In the data rows, zero lies at 4.5, halfway between 4 and 5.
Here are some numbered points:
4,4,4,2,3,2,2,2,2,2,4,7,7,7,7,5,5,5,4,4,4,2,2,2,3,2,2,2,2,4,7,7 0
7,6,5,7,5,5,5,4,4,4,2,2,2,3,2,4,4,4,2,2,2,4,4,4,5,4,5,4,4,4,4,4 1
7,6,6,7,6,6,5,7,7,4,4,4,5,5,4,5,5,5,4,4,2,2,2,2,2,2,3,4,2,2,2,2 2
2,1,2,4,5,5,5,7,7,7,7,7,7,6,4,5,3,1,2,2,2,2,4,4,5,4,6,7,7,7,7,7 3
7,7,8,4,5,5,4,4,2,2,2,2,2,3,4,3,5,6,7,7,7,7,4,4,4,2,2,2,2,2,2,2 4
2,2,3,2,4,5,7,7,7,7,7,4,4,3,2,2,2,1,2,2,2,7,7,7,6,7,6,7,7,7,7,7 5
4,5,6,7,8,8,7,7,7,2,2,2,3,3,2,3,3,3,2,2,2,4,4,7,3,4,4,4,4,4,4,4 6
2,4,4,2,3,3,4,2,2,2,2,2,4,4,4,3,4,3,2,2,2,2,2,4,6,7,8,4,4,2,2,2 7
2,2,3,2,3,3,4,4,4,4,4,4,5,4,4,5,5,5,4,4,4,2,2,2,2,2,2,2,4,4,7,7 8
7,8,8,4,5,5,5,4,4,4,2,2,3,3,2,3,3,4,7,7,7,7,7,4,4,4,2,2,2,2,2,2 9
4,5,4,4,4,3,3,2,2,2,2,4,6,7,7,9,9,9,2,2,2,2,4,4,4,4,5,4,4,7,4,7 10
4,5,5,7,6,7,6,7,7,7,4,2,3,2,2,4,4,4,4,4,4,7,7,7,6,7,7,7,7,4,2,2 11
4,4,3,2,1,1,2,2,2,7,7,7,6,6,7,6,6,6,7,7,7,4,4,4,6,4,5,4,4,4,4,4 12
7,7,6,7,5,3,2,2,2,2,4,4,5,6,7,7,8,7,7,7,2,2,2,2,3,2,3,2,2,2,4,4 13
7,6,5,7,6,6,6,7,7,4,4,4,4,4,4,3,2,2,4,4,4,7,7,7,7,7,6,7,4,2,2,2 14
7,6,6,7,6,6,5,7,7,4,4,4,5,5,4,5,5,5,4,4,4,2,2,2,2,2,3,2,2,2,2,4 15
7,8,7,4,5,5,5,4,4,4,2,2,3,3,2,2,2,4,7,7,7,7,7,4,5,4,3,2,2,2,2,2 16
4,4,4,2,3,2,2,2,2,2,4,7,7,7,7,5,5,5,4,4,2,2,2,2,2,2,3,2,4,4,7,7 17
Which three points above are nearest to each new point? Their numbers follow each, nearest first.
2,2,1,4,4,4,4,4,4,7,7,7,6,6,7,7,6,5,2,2,2,2,2,4,5,4,7,7,7,7,7,7 3 8 10
2,1,1,4,4,4,5,4,7,7,7,7,7,6,7,6,5,4,2,2,2,2,2,4,5,4,6,7,7,7,7,7 3 8 5
4,5,5,7,6,7,7,7,7,7,4,2,2,2,2,4,4,4,4,4,7,7,7,7,6,7,7,7,7,4,2,2 11 14 6
7,7,6,7,6,5,2,2,2,2,2,4,5,5,7,7,8,8,7,7,7,2,2,2,3,2,3,2,2,2,2,2 13 4 15
4,6,6,7,8,8,7,7,7,2,2,2,3,3,2,2,3,3,2,2,2,4,4,4,3,2,4,4,4,4,4,4 6 1 2
2,2,3,2,3,4,7,7,7,7,7,4,4,3,2,2,1,2,2,2,4,7,7,7,6,7,6,7,7,7,7,7 5 3 11
7,7,6,7,6,5,2,2,2,2,2,4,5,5,7,7,8,8,7,7,7,2,2,2,3,2,3,2,2,2,2,2 13 4 15
4,3,3,2,1,1,2,2,4,7,7,7,6,6,7,6,6,6,7,7,7,7,4,4,6,4,5,4,4,4,4,4 12 0 17
2,3,3,2,3,4,7,7,7,7,7,4,4,3,2,2,1,1,2,2,2,7,7,7,6,7,6,7,7,7,7,7 5 3 11
4,6,7,7,8,8,7,7,4,2,2,2,3,3,2,3,3,3,2,2,2,4,4,4,3,2,3,4,4,4,4,4 6 1 2
7,6,5,4,5,5,5,4,2,2,2,2,2,2,2,3,3,3,2,4,4,4,4,7,6,4,5,4,7,7,4,4 1 6 7
2,4,4,4,4,4,4,4,4,7,7,7,7,7,7,6,5,6,7,7,7,4,4,2,3,2,3,2,4,2,4,4 12 8 0
4,4,3,2,2,2,2,2,2,7,7,7,6,6,4,6,6,6,7,7,4,4,4,4,6,4,5,4,4,4,4,4 12 0 17
4,4,3,2,1,1,2,2,2,7,7,7,6,6,7,6,6,6,7,7,7,4,4,4,6,4,5,4,4,4,4,4 12 0 17
2,2,3,2,3,4,7,7,7,7,7,4,4,4,2,2,1,1,2,2,2,7,7,7,6,7,6,7,7,7,7,7 5 3 11
4,5,6,7,7,8,7,7,7,2,2,2,3,3,2,3,3,3,2,2,2,4,4,4,3,4,4,4,4,4,4,4 6 1 2
2,3,2,2,3,4,7,7,7,7,7,4,4,3,2,2,1,1,2,2,2,7,7,7,6,7,6,7,7,7,7,7 5 3 11
2,3,3,2,5,6,7,7,7,7,7,4,4,3,2,2,2,1,2,2,4,7,7,7,6,7,6,7,7,7,7,7 5 3 11
2,4,4,4,4,4,4,4,4,7,7,7,7,6,7,6,6,6,7,7,4,2,2,2,3,4,4,4,4,4,4,4 12 8 17
4,5,6,7,7,7,7,7,7,2,2,2,3,3,4,3,4,4,2,2,4,4,4,7,4,4,4,4,4,4,4,7 6 1 15
4,6,6,7,8,8,7,7,7,2,2,2,3,3,2,3,3,3,2,2,2,4,4,4,3,4,4,4,4,4,4,4 6 1 2
4,5,5,7,6,6,7,7,7,7,4,2,3,2,2,4,4,4,4,2,4,4,4,7,6,7,7,7,7,7,2,2 11 14 6
4,3,3,2,1,2,2,2,4,7,7,7,6,6,7,6,6,6,7,7,7,4,4,2,6,4,5,4,4,4,4,2 12 0 17
2,2,3,2,3,4,8,7,7,7,7,4,4,4,2,1,1,1,2,2,2,7,7,7,6,7,6,7,7,7,7,7 5 3 11
7,5,5,7,5,5,4,4,2,2,2,2,2,3,4,3,3,3,2,2,2,4,4,7,6,4,6,7,7,7,4,4 1 6 14
7,6,5,4,5,5,5,4,4,2,2,2,2,2,2,3,3,3,2,2,4,4,4,7,6,4,5,7,7,7,4,4 1 6 11
2,3,3,2,3,3,4,2,4,4,4,4,4,3,4,4,4,4,4,4,7,7,7,7,7,7,6,4,7,7,7,7 5 12 8
4,5,5,7,6,6,7,7,7,7,4,2,2,2,2,4,4,4,4,4,4,4,7,7,6,7,7,7,7,7,2,2 11 14 6
